X: 3 groups of rows, each row roughly a mix of its group's hidden directions:
X (118 x 11):
[[  7  22 -12 -30 -24  16  13 -22 -22  23  11]
 [ 13  26 -10  34   4 -18 -21 -29  21   7  -7]
 [  0   1  -5 -14  -1  41   2  -9  30   6  36]
 [ -4  16  16 -36 -29  15   7 -25  -4  21  13]
 [ 29  22  -3  39  -3  -5 -16 -29  14  -4   8]
 [ -6  30  21 -30 -28  11  14 -14   1  24  11]
 [ 30  -8  23 -18  20  23  -9   9  17   8  31]
 [  0  31  15   6 -10 -44   3 -23  14  15 -10]
 [  1  -1 -33  10 -27  31  -8   9 -20 -23 -17]
 [ 30 -15 -41  13  -1   2 -12   6  -9 -17 -27]
 [  7   0  34 -15 -20  24  25  10 -22   2  25]
 [ 20   8 -26  37   3 -37  -5   6  -5  -6 -14]
 [ 11  28  27 -20  -9  15   7  -1   5  38  19]
 [  4  29  17  14 -42 -23  12  -6 -11   1 -18]
 [ -4 -15  15 -19  -8  10  -2 -27  20  16  43]
 [ 19 -16 -10 -27 -11  16 -15  21 -41   0   9]
 [  2 -28 -42  10  23  -3  -9  20  -4 -21   8]
 [  7  -2  23  27   3  47 -20   1  13 -10   5]
 [ 18  -7 -43  -5 -20  32  -1   3 -18 -15   1]
 [  7  10  36  23 -16  11  -7 -33  28  -4  -3]
 [  3   6  26  16 -30  31   7 -29  11 -15  12]
 [  7  22   3  16  16  10 -16 -40  32  -3 -12]
 [  2   2   1 -25  11  33  23  -9 -17  24  31]
 [  2   1  47 -16 -21  22   4  16  -4 -11  21]
 [  3  14   0   8 -23  45   6 -33  14  -5  -7]
 [-18  -8 -18 -31  16  15   7 -19   1  17  37]
 [  0 -17 -41 -23  36 -15   2   6  -4  -2 -12]
 [-17   2 -18 -43  -1 -26  18   9 -14  21   3]
 [  9 -10   4 -46  -8   4   2   6 -22  20  30]
 [-24  -9 -32 -28 -23  25   1  10   6 -15 -17]
 [-17  31  10   0 -43  20   8  -9  -6  13 -18]
 [ -2  -8 -13 -10  31  38 -18  24 -12  -3 -21]
 [-14 -23 -35 -26   5 -24 -22  11   3 -17  10]
 [ 10  24   1  24  -2 -15 -32 -33  15   7 -21]
 [ -3  -2 -31 -24  18 -20 -10  39 -16   7  -7]
 [  3  33  24  18 -25   8   7 -31   8  11 -19]
 [ -3   7 -11  12   5 -35   7  -5  -4   5 -51]
 [ -6  17  32  38  -2 -13   3 -21  17  -2 -22]
 [ -6  16 -20 -11 -19  16  12  26 -43   8  11]
 [ -2   9 -47  -8  -7 -26  11  17 -23  -9 -13]
 [  2  -1 -43 -23 -19   6  13  18 -30  -6   1]
 [-12  25  12 -24  10 -10  14   0   1  45  19]
 [ 10  22  50   9 -18   5 -15   7   6 -11  16]
 [ 11  27 -18   9  12  11 -25  22 -23  15  28]
 [ -4  11  12 -29 -35  17  21  11 -30  14  -4]
 [ -2   6 -31 -39  -7 -11  11  18 -34   6   3]
 [  4 -21 -19 -25  -7 -26   1  36 -24  -3  13]
 [-17  31   2  -8 -18 -32   7   3  -3  23 -31]
 [  6 -15 -33 -30 -14  -2  -1  24 -32  11  -7]
 [  3  -1 -43 -28  -9  -1   4  27 -15   3 -23]
 [ -2 -14 -25 -11  39 -19 -20   9  20  12 -18]
 [ 14   1 -25 -22 -17 -27   4  10 -36   5 -23]
 [ -3   2 -49 -14  14 -15   2  23 -22  14  -8]
 [ 12  29  25 -24 -24 -15   5  -7 -34   2   3]
 [ 14  33   4  29 -17 -11   5 -13   6 -15 -35]
 [  0  33  30  27 -21   2   5 -19  16   0 -20]
 [ 20 -12 -32 -41  -3   4   3 -21   1  21   8]
 [  3   6  21  22 -20 -12  -6 -30  31 -17 -23]
 [  0 -20   6 -37  31 -16  -6  27  -4   0  20]
 [-12  16  40 -24 -12  22  11 -21   7  19   2]
 [  0   3  12  -9 -40  44   3  -3   7 -19   7]
 [ 18   6  -9  44  10   9 -35  -8   3 -18   3]
 [  1   2 -24 -37 -15   5   3  30 -33   7  -5]
 [-13   1  49   8  21 -15  -4 -12  -1  -7  28]
 [ 19  32   6 -22 -20   1  11 -31  -6  27  10]
 [  1  25   2  10 -10 -54  11 -14   8  11  -3]
 [  8  16  32  24 -30  19  -1 -17  17  -6  23]
 [  0 -23 -11  22  25 -43   0   3  -2 -24   8]
 [ 11   0  -4  51  -9  -6  -5   0  12 -22 -27]
 [-16  28  39  17  -5  -1   4 -15  10  13 -28]
 [ -6  15  -8 -17 -41  24  12  19 -26   0 -13]
 [-10  30 -26 -12  -7 -15  22   2   5  10 -40]
 [  1  20  -6  20 -28 -37   0  -5  13 -16 -29]
 [  6  15   4  15  21 -34   3 -26   5  -5 -37]
 [-33 -12 -19  18  12 -15  17 -35   4   8 -20]
 [ -4  27  36  18 -30   7   7 -21  17  11  -5]
 [-10   1  -9 -22  20 -39  15   5  -1  33 -17]
 [ -9  28  17   3 -35  32   6  -2  15  21 -13]
 [  6  34   6  -6 -32   5  15 -29  20 -11 -20]
 [ 23 -17  -6  49  12   6 -15  -3  17 -15   3]
 [ -2  -9   8  30  35  19 -12 -17  33  -8  -5]
 [-19 -23   5 -18  36 -34  18  -1   6  13   7]
 [ 21  15  -6  41   8 -32 -18 -12  -2  -3 -17]
 [ -2 -14 -13  41  28 -21 -16 -10  -3 -25   8]
 [  5  22   6  38   3   0 -11 -31  26  -4 -21]
 [  7  21  -5  -5 -45  18  32 -11 -12   2  -3]
 [  3  25  26 -16 -25  24  12 -32   7  15   1]
 [  9  16  17  37  13 -25 -20 -24  22  -4   3]
 [  5  -3 -26  21   0 -15  -3  21 -16 -14 -44]
 [  4 -27 -22 -27  31  -3 -15  14  -6   1  29]
 [ -5 -28 -15  20  32  21 -28   6  14 -19  -2]
 [ -1 -34 -28   7  34  -5 -18  12   1 -25  -1]
 [  7   6  41 -16  -5 -22   9 -13  30  18 -16]
 [ -8  24  25  18 -34 -30  13   7 -16  -5 -10]
 [  1  28  17  -2 -35  37   8  -4  -9   9  18]
 [ 13  18  33  35  -7  16 -23 -11   6 -11  19]
 [  9 -14  23   1  29  30 -21  -7  25  10  22]
 [ 36  -9 -35 -18   5 -16   1 -24   0 -15  17]
 [ 27 -36  -1   9  15  22 -27 -13   0  -9  21]
 [-21  36  27   6 -13  19  10  -6  17  16 -24]
 [-11 -20  26 -36   2  11  28 -11  17  21   2]
 [ 11  27  21   7 -10 -42  13 -16   6  20 -15]
 [ -1  21   9  -2  12  17  -7 -22  26  24  39]
 [ -6 -17 -34 -32  17   0  16  24 -21  13   8]
 [ -8  -4  40   7  38   0 -12 -11  25  10   9]
 [  7 -27  13  -3  41   1 -30   9  19  -6  15]
 [  2  -9 -16 -39 -22   7   9 -16   6  36  16]
 [ 20 -18 -29 -37   7  -9  -2  19 -11  -9  25]
 [-14 -23  19  26  39  10  -9  20  13 -12  -6]
 [-17  22  29 -17 -24   8  19 -21  18  23   5]
 [  0  31   1 -21 -32  27   6 -26  -4   5 -16]
 [ 12   1  -3  -4 -21  24 -12  37 -36 -14   1]
 [  4   0  35  40 -18  14  -9  -5  11 -15  22]
 [  7 -29  -9  -9  39  26 -14  11   5   3  25]
 [  1  15  -7 -21 -29  46   0 -19  -6  -2 -11]
 [ -9  10 -20 -12 -32  18  25   2 -36  16   1]
 [-20  -8  29   5  33  31 -18 -12  18   4  -4]
 [  7   6 -23  -8 -50 -13  24   6 -17  -3   2]]
one row of each group, then the others: which group is each in?
[  3  22  36  22  -7  36  -8 -14  18  -5   5]
D
[  5  16  36  15 -25  21  -3 -28  23  -1   4]
T
[-39 -29 -14  12  23 -17 -15  19   5 -11  -2]
Y

[-21  -4   0 -28  19  28  -2 -23   0  23  28]
Y
[-11   3 -38 -17  33 -21  13   4   9   3 -24]
D
[ 18   5  18  31 -11  10  -9  12  13 -28 -35]
Y
[  2  -8  -1 -29 -36  19  24  11 -23   7  19]
Y
[-15  13  27   0  -4  49  -5  -2  20  18   1]
D
[  0  18   7 -23 -28 -27  17 -24  -5  28 -10]
D
[ 10  25  39  21 -20  20 -17  -9   8  -7  18]
T
[ -8 -11 -30  19  37   2  -5 -15  28 -18   9]
Y
[ 17  13  23  40  -6  13 -21 -23  13 -15  10]
T
[  0  12  30 -37 -19  10  -1 -27   8  19  15]
Y
[  2  10  12  11  -7  46 -18 -15  17  -3  29]
T
